(in the rows, 128 means zero)
Each named move below is a turn or a mirror, shown by a few rows before and after it. Which moves, in which order, take the first row of each later pair to the second? The first pair is answered.
k_770 (before -> after):
[131 146 106 138 119 146 125 166  94 145  99 128 136 118 128 146 110 144
 110 103 112 154 152 111]  ->  [120 161 138 133 117 126 103 155  93 124  94 139 150 126 137 156 111 134
 121 108 109 137 148 113]
[130 112  75 123 131 165 169 142 125 169 126 133  91  81 106 118 118 102
 148 153  88 126 156 150]  ->  [102 151 154 122 124 102 104 122 124 111 109 156 131 105 128 145 120  84
 181 155  82  80 139 155]
[137 129 125 103 121 137 123 115 155 127 132 139 125 152 140 121 142 141
 130 132 145 135 127 122]  ->  [137 131 127 103 120 138 121 118 154 128 132 144 124 149 141 122 138 142
 129 131 147 135 127 122]
[193 189  89 138 129 144 134 159  62 153  88 140 164 142 157 123 116 171
  99 122 109 154 147 139]  ->  [181 203 123 136 124 117 106 150  61 124  81 152 180 154 167 131 115 160
 115 123 105 136 138 139]
k_93 (before -> after):
[133 130 116 164 118 131 115 146  70 148  78 146 131  78 123 144 113 117
  88 107 135 156 120 113]  ->  [178 159 145 116 123 143 104 138 137 104  77 154 167 139 162 140 138 149
  97 132  98 149 133 137]
[151  98 110 125 163 118 165 122 140 116 124 126 126 144 137 136 140 153
 128 110 161 203 122 106]  ->  [153 100 112 126 165 117 166 121 139 115 122 129 125 145 136 134 138 149
 127 109 164 201 120 103]
[168 170 129 106 133 156 139 163 165 124  94 124 158 165 144 122 132 151
  96 156 115 161 161 142]  ->  [120 138  91 161 127 148 152 171  92 171  90 113 118  97 102 121 104 123
  89 128 155 167 147 122]
[137 156  88 151 154 146 121 159 128 125 105 123 116  90 143 130  97 157
 130 159  63 128 141 178]  ->  [134 152  86 154 153 149 123 160 121 124 106 118 112  83 140 131  97 153
 128 158  68 128 141 175]
k_19 (before -> after):
[109 117 101 118  87 136 149 135 143 109  85  92 100 138 129 118 113  94
 148 109 113 138 172 130]  ->  [112 116 103 120  90 136 149 138 140 109  85  93 103 135 129 120 113  97
 149 108 115 134 172 130]
[138  86 146  97 102 162 151 110 198 140 160 130 124 156 104  99 151 146
 151 158 141  92  81 127]  ->  [137  86 147  96 101 158 147 110 198 138 163 132 119 157 103  98 148 146
 155 161 139  90  82 129]
[ 95  93 156 137 140  89 124 140 151 141 129 102 101 120 109 146 118 114
 138 109 149 128 133 116]  ->  [134 117 131 106 121 150 142 138 135 165 127  97 115 126 112 148 130 126
 106  82 160 150 133 110]
k_74 (before -> after):
[104 112 130 163 143 104 120 139 130 138 142 152 120 131 120 129  95 120
 130 138 109 119 133 156]  ->  [106 108 132 161 144 104 124 133 133 137 145 155 116 132 117 129  99 122
 135 141 115 119 126 153]
[ 80 123 121 134 118  97 120 128  90 145 135 118 113  78 105 161 110 101
 159 145 119 140 109 130]  ->  [ 82 134 113 136 116 110 118 136  86 150 132 124 115  72 109 161 108 104
 151 148 108 136 118 135]
[116 139 178 150  99  87  90 105  97  93 124 125 146 120 136 162 110 172
 169 115  96  60 148 155]  ->  [121 141 157 154  94 119  98 118 114 105 135 121 130 110 134 141 110 171
 158 135  68  41 168 168]
[137 101 113  95 116 166 164 113 156 151 158 105 113 135 117  90 135 109
 101 128 142  99 115 123]  ->  [123  99 142  94 128 120 154  93 125 130 142 112 136 143 114 120 140 106
 116  98 178 127  88 104]
k_296 (before -> after):
[ 99  91 113 160 154 102 135 151 127 129 134 127 105 102 120 120 102 129
 124 142 108 140 149 128]  ->  [ 91 136 166 136 121  91  89 124 104 111 120 143 143 120 134 141 110 113
 134 117 126 107 119 125]
[107 112  92 155 144  59 133 139 158 116 139  97 120 101 105 136 138  92
 166 125 143 159  99 121]  ->  [100 141 129 130 111  66 105 120 153 113 140 104 136 109 110 143 144  78
 170 116 153 119  79 122]
[139 121 118 113 122 174 119 129 143 136 143 135 130 166 128 104 150 113
 119 155  99 141 112 124]  ->  [142 117 115 126 148 150 119 139 126 118 117 144 146 164 131 117 147 125
 119 142 100 181 118 117]
Then:
Each pair is 2 to 3 moves apart.
[ 62 142 145 165 116 107  83 137  51 133 119 143 128  87 121 164 113  93
 107 102 116 116 116 118]  ->  [ 67 116 105 176 131 128 114 148  54 163 131 128 102  71 108 147 108 102
  96 110 117 139 130 117] | k_770, k_19
[124 122  99 149 130 173 107 185  95 159  94 154 112 116 152 169 103 141
 148  80 114 169 156 113]  ->  [126 115  89 147 111 202 121 182 120 182 121 141  89 109 145 147 104 131
 146 101 109 140 158 115] | k_296, k_296
[ 81 106 170 136 145  85 136 128 135 128 140 111 121 116 120 130 108 125
 136 129 119 125  99 136]  ->  [ 90 111 159 123 120 121 148 118 139 158 161  99 109 111 114 116 110 119
 124 127 125 106  91 134] | k_770, k_296, k_296
[122 141 157  95 161  55 158  90 164  77 150 141  94 134 114 149 145  90
 157  96 101 170 143 120]  ->  [164 145 113  66 145 127 194  93 167 118 156 125  87 134 108 131 153 107
 123  86 104 191 157 118] | k_296, k_296, k_19
[170 169 125 100  99 159 106 139 111 128  99 115 142 131 136 145 130 142
  99 130 125 144 158 158]  ->  [124 132 139 137 115 116 106 144 153 125 127 111  96 116 129 119 120 118
 132 182 104  95 165 173] | k_770, k_19, k_296
[120  82  83 150 140 134 170 126 118 187  93 108 113 127 100 149 107 126
  96 104 161 161  79 132]  ->  [119 117 121 127 111 131 135 102 100 177  85 116 143 142 107 166 110 113
  97  84 175 132  54 127] | k_296, k_770
